Each path below is one point turned by a fixed rotation once a step. After each direction that follows a path, write how fast that rotation turns it, in degrees each step (0 if it stays still).
Each turn is a multiple of 5 degrees from 10 to 175, or 0.
path 1
[  1  -8  -6  -1  23   4  14 -13  10  12  -2   4  -2   7 -10 -13 -10   1
  -3 -14   2   5  -4]
[  5  -5 -15   7  15  -3   8   5  19  11   3   5   9  11  -9   8 -17   2
   1  -8  -6  -3  -1]
[ -2  -3  -8   7  23  16  10  -3   7  17  -3   9  -5  10   4   6 -11   3
  -3   0   1   7 -12]
[ -2  -6  -8   7  15  -3  14 -13   3  11   1  11   8   6  -8  -9 -15  -1
 -10 -15  -4   0 -10]
[ -3  -1 -14  13  12  -1   3   9  11  10   3  10   4  10  -3  12 -19   2
  -3  -3 -15  -1  -9]
[-10  -3   0  11  19  12  11 -10  -3  11   0  13  -5   6   5   2 -11   0
  -3  -2  -8   5 -17]
[ -7  -3  -7  11   8  -8  11  -6  -4   7   4  13  10   5  -8  -8 -20  -1
  -1 -14 -18   1  -7]
[ -9   0  -5  10  15   4   1   9   3   4   6   9  -5   8  -1  10 -16   4
   6   1 -25   5 -11]
[-10  -5   7   9  17  10  14 -13  -8   1   4  11  -2   4   1  -5 -14  -3
  11  -6 -13   6 -12]
[ -4  -3  -4   7   6  -4   5   3  -3   3   5   5   6   7 -11  -9 -22   3
  12 -11 -24   7   2]
[ -7  -2   2   3  21  10   2   5   6  -2   8   2 -11   8  -5   5 -12   4
  15   2 -20   9  -6]
[ -3  -7   8   5  15  11  16 -12  -4   1   4   3   4   8  -6 -10 -15   0
  19  -9  -6   9   0]
Speeds:
[ 2  7  1  0  5 -8 -3  0 -3  1 -3  1  1  4 -1  1  3 -2  4 -1  3  4 -4]  0
[ 6  2 -2 -5  0  5  1  1  5 -1  4 -2  0  2 -3 -3  0  5  5 -2  6  0  0]  25
path 2
[  6  -1   0  -9  -3  20 -14  12  -5  12 -11  11 -14   4  -8  -3  -2  -4
   1   4  17   5  -1]
[  4  -3   5  10 -12  13 -17   6 -10  10   5  -5   4   7   0 -14   9  -2
  -4   2  11  11 -16]
[  3   5  -2 -17 -10   3  -6   7  -1   9  -7 -17  -5   3   8 -13  -7   7
  -3  16   9  14  -8]
[ 10 -19   6  -2 -11   2   0  14  -1   5  -3 -14 -18  -6  -3  -5   0  -9
   4   3  15   9  -3]
[ -7  -4  11  -8  -8   7 -14   4 -17   5   0  -1   1   2  -6  -2 -11 -13
  -7   7  20   9   4]
[  7  -3  -4 -12  -8  22  -2  14 -13  16  -4  -2  -3  11  -1 -13   0  -5
  -7  -8   3   6  -4]
[ 14  -5   7   2  -4  11 -17  11   0   3 -10  -7   1  13  -4 -10   6   9
   4  15  13  11  -1]
[  3   7  -2   1 -10   8  -6   2  -4  10  -3  -9  -9 -12  -3  -8  -2  -6
   2   8  19  17 -18]
[ -5 -19   4 -10 -18   5  -6  11 -10  -2   2 -10  -7   0  11  -9  -7   3
  -8   4  14   5  -9]
[  3  -6   6 -16  -7   1  -5  11  -8  21  -4  -5 -12   9  -6  -5   3 -12
  -3  12  13   2   7]
[ 10   2  10   2  -5  16 -11  15  -6   0   0 -11   4   6  -5 -11  -2 -16
  -4  -8  14  12   0]
[  4  -4  -4  -7  -7  17 -17   6  -6  11  -9   0   2   0  -3 -11 -14   8
   3  10   3  19  -5]
Speeds:
[ 4  1 -2  4  2  8  1 -1 -5  0 -5  5  4  3 -5  1 -1  4  1 -2  0  1  1]  65
[ 4 -3 -3  4 -1  2  6  2 -1  4  2 -2 -4 -3 -1 -2  5 -4  1 -8 -2  0 -5]  160
path 3
[  6   0   3  11   4  -5   1 -24  -5 -11  -3  -2   6   3  10 -16  20  -1
  -1  -7  -2  -2  -3]
[  5   7   1  18   3   0  -6  -5  -6 -12 -12   1  10  -8  15  -9   8 -17
   0   6  -7  -8  10]
[  0  -3  -8  10   3   3   1 -13  -2   1 -12   9  -8 -14   2 -16  17  -5
 -14  -1  -4  -8  12]
[ 11   7   8  -5  12   2  -4 -18  -5  -3 -21   1   6  -5   0 -13  13  -7
   1  -2  -7  -9  -2]
[  6  10 -13   6  -5   2  -7 -15 -10  -9  -5  -6  -4 -14   3 -15   7 -13
   3   1 -13  -7  -3]
[  7   2  -5   2   9 -11 -13   0   0  -8 -14   1  -7  -8   3 -21   1 -10
 -16  -4  -4 -10   2]
[ 10  -4  -1  -1  -4  -3 -20 -18   0  -6 -17   4  -4  -5  -8  -3  14  -6
  -9   4 -11   1  -3]
[  4  -2  -5   4   3 -15 -13 -22  -6 -15   0  -6   2   4   5 -15  10  -5
   0 -10  -7  -5  -7]
[  3   1  -4  18   4 -10 -18  -1  -6 -17  -9  -1   6  -3   9  -1   8 -13
 -11   7  -6  -5   2]
[  2 -12  -1  12  -2  -7  -4 -14   2  -7 -11   7  -5  -4   5 -11  25   0
 -14  -2  -1   0   5]
[  5  -2  11   5   9  -4  -4 -21  -5 -11 -14   3  12  -1  10  -5  13  -8
   5  -3  -8  -6   5]
[  0   6 -11  18   2   2   2 -15 -15  -9  -2  -3   0 -14   9  -9  12  -9
  -4   4  -9  -9   6]
Speeds:
[ 7  1 -1 -4 -2 -1 -2 -2  0 -3  2 -1 -5  1 -4 -1 -9  0 -5  1 -3  1 -3]  40
[ 0  6 -5 -2  0  5 -4  1  2  7 -3  0  1  0 -5 -7 -1 -2  4 -1  1 -1  0]  35
path 4
[ -8 -17 -10  -1 -12  -4   8  -1  21   0   5  -3   4  14  -8 -15  -8   2
  -1   0   1   6  -8]
[ -7 -19  -1  -9 -16  -4   2  -1  13   7   3  -3  17   9  -3 -16   1   0
   4   8   2   7  -4]
[ -8 -12  -6 -11 -22   6   1  -7   7  19   5  -3   8   5   8 -13   3   0
   0   6   6   0   2]
[ -8  -9 -16  -3 -18  10   6  -8  14  15   7  -3  -7   9   5 -11  -6   2
  -5  -2   5  -3  -3]
[ -7 -15 -12   2 -13   0   7  -2  22   3   5  -3  -3  14  -5 -13 -10   1
  -2  -3   1   3 -10]
[ -7 -19  -4  -4 -13  -6   4   1  16   4   5  -3  15  13  -6 -16  -2   0
   3   6   0   8  -5]
[ -8 -14  -4 -11 -20   3   1  -5   6  15   6  -3  15   7   3 -15   3   1
   1   9   4   3   3]
[ -9  -9 -12  -7 -21  10   4  -8  11  18   5  -2  -2   6   7 -11  -2   2
  -5   1   7  -3   1]
[ -7 -13 -14   0 -14   4   8  -5  22   7   5  -3  -8  11  -1 -10  -9   2
  -3  -4   4   1  -9]
[ -6 -19  -6   0 -11  -6   6   0  20   3   6  -4   9  15  -6 -14  -6   0
   4   2  -2   6  -9]
[ -8 -16  -4  -9 -17  -2   2  -2   8  10   7  -3  18  11  -1 -16   2   1
   2   9   1   5   2]
[-10  -9 -10 -11 -22   9   3  -8   8  18   6  -2   5   4   5 -14   0   3
  -5   6   7  -1   5]
Speeds:
[-3  6 -6  0 -1  4  3 -2 -3  0  3  2 -3  0 -1 -1 -3  3 -7 -1  1 -4  6]  85
[ 3  0 -2  3  0  3 -1 -2  2  5  0 -2 -9  1  6  3 -1 -2  2 -5  0 -3 -5]  80
path 5
[ -2   7  15  -9 -16   5  -1   5   5 -19   2 -12   0   6  -5  -4  -5   1
  -7  -7 -10  18 -11]
[ -2  19  19 -13  -9   0  -6   3   9 -17  -1  -1  -5  -1   5 -11  -4   9
  -5  -6  -7  14  -6]
[  2   9   9 -18  -6   9  -3 -11   3 -18   1 -11   0   3   2  -4  -8   7
  -8 -11 -12  17  -5]
[ -2  13  12 -18 -10   7  -6  -9  11 -16   4  -4   0  -5  12 -12  -5   3
  -3  -7   5  17  -1]
[ -4   1   5 -25  -5   9   0  -4   0 -18   4  -6   4  -7   4   0 -13   5
  -1 -13   2  18  -8]
[ -5   8  12 -13 -12   3  -3   1   5 -18   6  -3   1  -6   2  -4  -7  -8
  -2  -6  13  26  -6]
[ -4   9  11 -19  -2  -4  -4   8  -3 -17   0   0   0  -7  -2   4 -11   3
  -2  -9   1  23 -11]
[  3  14  11  -9  -5  -3  -4  -1   3 -15   3  -5   0   3  -3   1  -4  -9
 -10  -5   0  31  -5]
[  4  19   9 -20   8  -9  -6   2   5 -12   1  -2  -3  -4   6  -2  -9   5
  -6  -7  -2  24  -1]
[  7   7   1 -19   2   1   0  -6   7 -11   8 -14   3   3   4  -1  -7  -5
  -9  -7  -4  29   2]
[  2   8   3 -24   2  -6  -2   6  14  -9   9  -7   2  -7  12  -8  -8   1
  -1  -4   6  22   2]
[  1  -3   1 -23  -2  -1   4  10   7 -12  11 -16   6  -1   1   1 -10  -3
  -3  -6  -1  24  -6]
Speeds:
[-2  4  2 -3  4 -4 -2  4  1  1 -2  6 -2 -5  4 -3 -1  6  3  0  2 -4  1]  160
path 6
[ 11   7  -7  -1  -5  -6 -15   8  -2   8  -1   3  -3  -3 -16   1  11  14
   4  -4  11 -15  -8]
[ 16   3  -3   6   2  -2   5  -1 -10   5   1   1   0   8 -14   4  15  15
   8  -8   2 -15 -11]
[  7   7  -5   6  -6  -6 -17   5   0   4  -6   2   0   6  -9  10  11  21
  13  -4   9  -7  -5]
[  8  10 -11   7  -4  -1   7   2  -3   8  -2   4   6   3 -19   3  15  14
  11 -12   0  -7   0]
[  8   8  -3  -1  -5  -7 -13  12   1   9  -1   5  -3  -5 -16   6  10  12
   9  -6  11 -14  -3]
[ 16   5  -8   4   0  -2   2  -2 -10   7   2   0   0   4 -17  -3  13  14
   4  -7   2 -15 -11]
[ 10   4   1   6  -1  -6 -12   6  -4   5  -5   1  -2   7  -8  14  10  19
  13  -5  10 -12  -8]
[  9  10 -15   8  -6  -1   0  -2  -3   5  -4   2   6   8 -17   1  14  18
  10  -9  -1  -4  -3]
[  6   8  -1   2  -3  -6  -6  13   2   9  -3   6   0  -4 -15  11  12  12
  13 -10   9 -12   1]
[ 15   7 -13   1  -4  -2  -4   1  -6   7   2   2   0   0 -20  -6  13  12
   2  -5   3 -14  -9]
[ 12   2   4   4   3  -5  -4   7  -5   6  -2   1  -4   5 -10  13  11  16
  12  -7  10 -16  -8]
[ 10   8 -15   7  -7  -3 -10  -2  -4   4  -4   0   4   9 -14   1  13  20
   7  -5   2  -5  -6]
Speeds:
[-1 -1  0  5 -1  0 -1 -4  0 -3 -3 -2  2  8  5  5  0  6  4  0 -2  5 -1]  80
[-1 -2  9  0  4 -1  4  5  0  1  0  1 -2 -1  2  8  0 -2  5 -2  2 -3  2]  170
path 7
[ -5  -9  -7  -4  -3   0 -13   2   5   5   3   1  -3  -7   0  23  -2  -7
  10  17 -15  10  -4]
[ -2  -1  -7 -11   3 -16   4   4  -4  -7  -4   4  11   4 -10  15   4 -24
   1   7 -11   1  -1]
[-10  -5  -2  -2  12   1  -7  -2   6  -4 -18  -1   7 -10 -12   6  -4  -4
  14   5 -21  -3  -3]
[-10  -1   1  -4   5   1  -5  -1  15 -14   3   5   1  14   5   7  -2 -15
   5  17 -17  -3   5]
[  4 -15  -9 -11   7  -1 -13  -1   7  -4 -15   0  18   2   8  15   2  -8
   9   8   1  -4  -4]
[ -3  -1  -4 -10   9   9  -2   3   9 -19   4 -10   7   1  -7  22  -5 -11
   5  -7 -11   4  -1]
[ -3   6   0  -7  10  -8  -3   3  13  -3  -8  -1  -2  -5   8  13 -19 -13
  10   8  -5  -9 -15]
[ -4 -19  -4   3 -12  -7  -5   3  11 -12  -2  -6  -1  -6   8  18  -3  -9
   2   4 -16   5  -5]
[ -8  -3  -8 -17   3  -7  -8  10   0   8   4   3   9  -1  -8  19  -7 -12
   2  11  -8  10  -6]
[ -2  -2  -9   2   6 -11   5  -4  -1 -13  -6   1   8 -12 -12  10   2 -17
   8   6 -19 -11  -7]
[-10   0   1  -3   6   2 -11  -1  10   2 -15   2  -6   4  -3  10  -5  -9
  12  12 -22   5   7]
[ -8 -11  -1  -8   5  -8  -3   2   8 -18  -4   5  19  11   5   5   3 -13
   4  15  -6  -1  -2]
Speeds:
[ -1   0   3   5   0   0   6  -1  -1 -11   4  -2   1  -1   0   1   6   0
   0   3   0   3  -2]  175
[ 0  8  4  2  4 -1  5 -1 -1 -2 -7 -3 -4 -2 -4 -1 -3 -2  3 -5 -2 -1  0]  95
path 8
[  8  -8   3   2   7   3  -2 -11   5  -4  10  19   9 -12   6 -27  -5  -1
  -4   5 -12   7  -2]
[  7  -6   2   0   4  -1   7  -3  -1  -2   3  25  11  -8   5 -28  -2   3
  -4  11  -6   9   2]
[  8 -14   3  -2   1   2  12   0   6  -2  -4  25   4  -4   1 -24   5   4
  -6   9   3  12   1]
[  9 -18   4  -1  -6   6  10  -4  14  -5  -6  20   0  -8  -2 -20   6  -3
  -7   5   1  12  -4]
[  8 -17   5   3 -12   8   2  -9  10  -5  -4  18   4 -14  -6 -18   4 -11
  -4   4  -7   9  -4]
[  7 -14   3   8 -13   9  -4 -14  -1   2  -1  21   9 -15  -4 -16   0  -6
  -2   9  -7   6   0]
[  8 -16   3   9  -5   8  -5 -13  -3   8   3  24   9 -10   4 -16   0   6
  -2   8   0   6   1]
[ 10 -18   2   6   4   8  -3 -13   6   6   8  22   3  -6   8 -20   0   8
  -4   4   3   7  -3]
[ 10 -13   2   1   9   5  -1 -10  12  -3  10  18   3  -8   7 -25  -2   1
  -6   2  -5   9  -6]
[  8  -7   2  -2   5   0   4  -5   6  -8   6  20   8 -10   3 -28  -2  -3
  -5   7 -12   9  -2]
[  8  -8   2  -1  -2  -1   9   0   1  -5  -3  25  10  -9   0 -26   2  -1
  -5  12  -5  10   3]
[  8 -16   3   0  -7   5  11  -2   5  -1  -8  25   5  -6  -2 -20   7   2
  -6   9   4  11   1]
Speeds:
[ 1 -1 -1  4  3  2 -8 -6 -2  5  7 -1  1 -1  4  1 -3  3  1 -2 -1 -2 -1]  45
path 9
[  0   7   9  -2  -4 -17 -12  -9  -3   3  -6   0   1   7 -21   4  -8 -13
  -3   8   8  -3  11]
[  6   0  -2   3  -2  -9  -8   3 -10  -2  -6   0  -4  -5 -31  -1   8  -7
   5   1   5  -1  13]
[ 10  17  14  10   1  -6  -9   1 -10   3  -9  -5   7  -3 -19   3  -5  -6
  -1   9   7  -6   5]
[ -4   7   4  -3  -4 -16  -6  -5  -3   5  -7   5  -7   8 -26   7  -5  -9
   2   8   8  -4  13]
[ 11   0   3   5  -5 -12 -13   3 -11  -3  -7  -8   2  -5 -25  -6   7  -9
   0   1   6  -3  11]
[  7  19   9   6   5  -2  -6  -4 -10   5  -6   3   4  -5 -25   9  -3  -4
   3  10   6  -3   8]
[ -2   6   6   2  -9 -22  -7   2  -5   4 -11  -2  -5   7 -23   0  -7  -9
   1   6   6  -6  10]
[ 11   0   5   2   2  -6 -15  -5  -7  -3  -5  -3   0  -4 -26   0  10 -10
   2   3  11  -2  14]
[  4  19   5   7  -1  -9  -1   3 -13   8  -9  -3   3  -6 -26   6  -5  -3
   1   9   1  -3   8]
[  1   5  13   2  -6 -16 -13  -3   0  -1  -9   5  -1   8 -22   2  -8 -11
   2   6   9  -7   9]
[  7   3   0   2   2  -9  -9   2 -11   4  -6  -6  -7  -3 -28   2  13  -7
   1   3   8  -2  14]
[  8  16   9   6  -2  -9  -7  -4 -10   3  -7  -4  11  -6 -22   2  -9  -7
  -3   9   2  -2   7]
Speeds:
[ 3  5  2  3  6  6  0  0 -4  4  0 -6  1 -3  3  2  6  2 -3  3  2 -1  0]  125
path 10
[-15   4 -12 -15 -11   4  -5  -8 -11  -7  -6  -9   1  11  -3   2   3 -10
   8  14   5  -3   4]
[-11   2  -5 -17 -13   6  -4   1 -16  -9 -10  -8   3   8   0   2   5 -13
   2   8  12  -9   3]
[  0   0  -1 -20 -12   6  -7   4 -10 -12  -9 -11  10  11  -7   5   1 -13
   4   6   8  -4  -1]
[ -7   1  -8 -15  -9   5  -7  -3  -5  -8  -8 -13  11  14 -10   4  -1 -11
   9  13   4   4  -4]
[-15   3 -12 -10  -6   7  -4  -5 -13  -6  -9 -10   6  12  -3  -1   1  -9
   9  13  12   0  -6]
[ -7   5  -7 -17 -10   6  -4  -1 -17 -11  -6  -7   2  13   1  -4   1 -11
  10   6  12  -8  -2]
[ -3   3  -6 -23 -14   3  -5  -4  -8 -11  -4 -10   1  13  -5   2   1 -12
   9   8   3  -5   5]
[-14   0  -8 -16 -12   5  -5  -4  -6  -6 -10 -12   6   9  -8   7   3 -12
   2  15   4  -1   4]
[-12   0  -5 -12  -9   8  -5   3 -14  -7 -12 -10  10   9  -5   3   3 -11
   2  11  14  -3  -4]
[ -1   2  -5 -16  -8   6  -6   3 -13 -11  -7 -10  10  14  -5  -2  -1 -11
  12   7  11  -3  -8]
[ -6   5 -11 -17  -9   3  -5  -7  -8  -9  -3 -11   5  15  -7   0  -1  -9
  16  12   4   1  -3]
[-16   4 -12 -14 -10   4  -4  -8 -12  -6  -7  -8   0  11  -2   0   4 -10
   8  13   7  -4   3]
Speeds:
[-7  0 -4  3  1 -1  0 -6  5  3 -1 -2  0  0 -3  3  0  1  0  7 -4  5  2]  100
[-2  3 -3 -3 -3 -2  2 -5 -2 -1  4  2 -8  0  4 -3  2  0  2 -1 -3 -5  7]  65
